One turning vector, and how many steps it has turned
The counts run from 0 to 150.
[130 107 133 113 133 152 146 105 160 106  85 103 138 130 135 144 146  87
 112 109 146 148 122 114  85 121 152  81 125 103 136 163 139 216  95  95
 134 173 148  94 122 107 124 139 139 106 151 107  93 101] -> 21
[ 96  97 108 165 103 104 149 106 114 138 129  87  58 119 146 151 139 104
 140 110 135 124 137 125 105 148 140 129 156 127 156  69 102 201  90 116
 134 149 101 126 132 126 108 126 115  71 155  79 141 127] -> 9
[123 132 125 148  90 148 141 101 135 154 138 135 126 190  80 141 117 153
 149 181 123 124 122 134  83 129 120 111 116 143 180 117 137 144 112 148
  55 156 119 133 157 120 113 159 105 121 164  67 106 136] -> 50
[153 147 106 106 107 187 127  94 167 170 148 139 152 164 121 150 103 150
 142 132 144 145 118 128  91 140 141  64 134 127 148 141  67 112 137 103
 131 173 104 116 176  98 118 122 111 138 150  98 145 119] -> 128
[100  94  75 137 137 113 164  86  98 137  83 101 104 107 150 161 163 107
 110 117 167 133 114 112 109 141 157 111 141 128 145 151 140 184 117 146
 115 171 175 113 118  99 103 152 109  86 146 116  99 134] -> 104
[126 119  92 115 129 126 101  98 127 148 120  92 172 138 101 107  76 130
 157  79 166 142 144 104 129 153 132 123 163 125  94 148 104 179 104  86
 149 138 109  99 152 130 119  91 128  95 157  88 145 131] -> 120
[ 93 104  95 159 116 115 161 107 105 133 122  84  64 109 156 158 150  95
 149 117 139 110 124 104 107 167 149 120 151 112 150  71 120 185 108 120
 129 150 112 140 130 124 101 133 108  86 145  84 151 120] -> 10
[168 115  99 150 100 126 165 108 112 130 105 108 155 129 102 117  98 104
 127  69 179 130 147 122 123 175 174 110 145 155 103 152 125  99 150  97
  89 110 149 116 154 113 118 128 124 157  92 112 152  85] -> 75
[157 129  97 140 123 147 146  97 120 147  96  85 186 140  81 125 115 122
 169 121 127 117 116 114  86 133 144  90 138 105 125 128 163 128  74  97
 108 159 161 157 147 116 126  65 108 138 152 144 136  99] -> 31
[141 134  59  88 135 141 109 118 100 138  81 113 170 117 111 107 103 116
 177  97 155 178 135 132 108 169 155  98 137 117 143 159 145 176 122  85
 165 145 102 110 152 118 127 109 118 114 146 130 140 132] -> 117
[ 91 104 117 157 117  99 132  85 127 128 102 106 105 142 122 149 141 117
 100 135 136 144 136 125 114 133 140 115 128 141 134 141 124 202  89 124
  93 169 133  61 109 130 112 156 126  82 145 102  74 146] -> 101
[102 143  89 159 115 127 109  92 136 126 116 133  96 117 135 156 154 126
 125 161 121 161 140 127 117 178 165  89 103 144 149 139 104 147 116 117
 103 191  90  58 117 125 109 169  97 107 121 125  96 148] -> 98
[154 158  65 115  97 148  96 128 131 155 102 130 190 115 101 117 105 133
 164 130 136 181 147 137  96 145 153  64 125  96 140 133 128 109 106  95
 151 177 100 119 165 131 139  91 120 135 149 119 131 134] -> 35
[114 120  89 109 147 159 143  69 136 163 129 106 171 140 114 130  82 122
 164 101 161 132 113  53 122 148 133 110 165 113 111 130 114 158 143  88
 116 142 139 143 160 133 107 102 102 119 181 104 166 111] -> 123
[159 121 115 130 142 119 128 123 126 131  78  72 139 169  89 118 103 118
 165 116 120 159 119 133  81 147 152 111 129  97 159 148 167 189  62  93
 112 156 140 135 129 108 130 100 124 108 153 146 123 127] -> 113
[155 135 125 136  93 109 146  79 165 150 116 128 162 147  72 113 129 121
 148  92 110 141 159 105 112 136 159 119 138 158 187  84 125 111 116  73
  73 155 150 107 125 152 116 114 141 161 134 128 124 102] -> 81
[100 125  45 139 116 140 170 111 108 171 165 136 171 133 100 115 100 132
 161 148 176 122 107  88 104 129 134  98 139 133 122 133 114 111 166 131
  98 144 119 129 166 136 107 116 121 112 162  74 114 116] -> 43
[113 140  77 125  95 116 102 110 134 150 126 129 197 136  80 101  86 137
 163 134 142 150 159 131 109 120 123 105 141 132 106 116 139 141 106  97
 123 145  90  97 162 160 127  87 136 113 180  76 114 135] -> 38
[136 127 127 143  86 143 145 116 130 150 128 134 107 185  85 140 123 143
 137 166 138 133 114 139  71 125 128 113 113 133 175 114 140 159 106 161
  72 153 114 134 158 114 120 158 131 125 160  54  98 125] -> 51
[125 133  81 176 123 119 180 106 145 169 134 130  84 152  86 117 118 121
 154 107 121 131 133  95  92 139 152 111 144 150 192 102 124 116 124  86
  61 160 153 109 115 151 108 111 120 135 115 132 110 124] -> 0
[120 116  99 171 101 152 130 153 100 107 102 124 136 132 148 150 131  95
 130 152 160 181 166 148  72 111 130 100 136 102 160 139 152 126 147 131
 121 183  98 146 128  96  86 172 122 110 120  78  95 123] -> 147
[132 132 117 125  89 160 143  82 144 188 111 152 114 162 110 134 115 134
 127 135 146 122 135 146  80 103 118  91 127 137 131  90 125 172 110 127
 118 140 114 114 172 132 138 115 135 136 182  36 122 106] -> 133
[100 117  84 177 137 137 178 114  93 121 124  83  73 116 141 148 143  95
 165 142 142  94 111 109 104 194 163 114 130 123 131 116 120 169 114 107
 113 134  97 130 143 105  97 134 109  89 115 113 137 110] -> 12
[133 137 100 126  95 169 154  88 128 183 106 157 100 134 119 131 129 125
 127 143 155 116 123 136  76 100 122  83 134 126 135  80 133 166 120 138
 125 148 122 124 174 134 136 121 127 142 177  50 126 102] -> 134
[115 134 107 146  92 171 107  90 140 156 167 136 138 166 100 156 107 170
 147 162 129 124 126 112 101 136 124 102 134 142 173 109 103  98 124 163
  73 168 125 126 161 118 109 159  81 119 153  74 133 155] -> 48
[107 103 108 151 117  95 145  88 131 131  97 107  95 126 135 152 150 111
  94 123 149 147 128 116 106 125 146 112 135 134 138 136 124 208  90 133
  98 173 150  78 105 118 119 151 127  80 156  92  82 135] -> 102
[135 123 125 182 145 157 117 102  86 105  94 107 125 133  97 111 151 104
 158 131 179 127 149  76 104 132 128 168 146 129 148 109 162 146 116 150
  83 161 135 160 122 105  95 170  94 139 131  92 127 115] -> 61
[141 142  78 158 110 123 147 129 145 162 142 132  76 126 121 122 140 117
 146 104 122 159 145 131  92 139 160  97 145 141 224 107  89 128 135  99
 127 180 111 100 128 123 108 123 135 112 104 116 102 136] -> 3
[171 140 119 142  93 135 114  82 161 137 127 125 148 119  99 127 104 133
 120  55 149 144 169  95 123 153 165 107 154 147 143 129  99  84 128  92
  87 158 154 105 136 135 130 132  97 168  95 112 164 109] -> 78
[110 131 124 150 134 174 100 102 148  94 118  99 104 120 137 157 134 116
 133 125 130 121 141  95  99 188 161  92 124 108 128 148 108 165  76 104
 124 183 106  88 134 107 119 161  71 104 108 115 141 142] -> 16
[102 110  86 150  96 108 131 102 108 140 129 118  98 143 120 133 151 132
 163 119 108 126 168 157 115 153 142 126 148 171 198  93 110 163 114  92
 134 147  88  94 123 129  86 130 125  77 126 108 109 157] -> 6
[142 125 134 184 125 156  86 104  94 118 102 110 103 116  99 115 137 125
 137 107 192 118 162  97 114 123 124 166 162 135 132 111 141 156  91 170
 107 161 123 134 135 111 115 164  92 118 124  61 134 135] -> 59
[ 98 124 136 135 143 165 117  86 145  89  96 103 126 149 115 152 133 107
 144 135 114 117 142  95  99 175 150  93 116 124 134 147 142 190  76  86
  96 170 126  81 120 129 114 166  92 108 136 128 120 133] -> 18
[163 133  94 131  86 100 155 107 150 163 126 137 134 112 114 122 152 102
 129 100 138 165 142 132 106 122 161 100 146 141 199  72  94 124 153  91
 123 175 123 115 135 132 112 106 160 142 141 102 123  92] -> 84
[140 127 108 175 104 143 105 115  81 125 108 125 107 131  94 105 146 133
 140 128 191 103 156 151 106 140 127 149 139 169 134 134 135 161  95 177
 115 131  99 105 148 101 118 159 108 109 115  52  99 136] -> 57
[149 115 109 156 135 134  93  94 120 130  99  69 118 129 124 146 124 156
 132  90 143 128 137 126 104 158 151 105 152 119 148 168 119 142  55 141
 129 180 158 133 128  77 114 120  74  90 116 146 132 159] -> 109
[102 103  91 160  86 140 130 134  83  96  95 123 153 145 137 148 121 113
 136 135 159 152 191 174  94 138 133 108 137 141 128 157 167 128 135 126
 113 134  87 130 142 101  85 169 115  99 115  71 109 141] -> 149
[147 134 127 130 100 122 130  70 163 148 114 131 160 131  82 122 124 127
 146  79 118 142 172  93 121 151 159 115 141 159 173  87 126  96 126  81
  65 158 160 103 123 152 128 125 108 170 123 129 148 113] -> 80
[137 106  97 108 117 152 137  80 107 116  87  96 187 117 126 132 150 124
 126  97 160  98 140 150 111 143 157  95 148 154 107 186 131 166  96 106
 155 145 156 102 149  89 112 106 120  90 125 118 101 121] -> 25
[121 149 114 200 130 186  90  94 121 138 117 140 112 131 119 122 142 139
 150 149 158 109 170  99  89 103 111 127 156 136 138  99 132 103 100 142
 115 189 110 132 129 131 104 143  77 127 130  73 110 140] -> 141
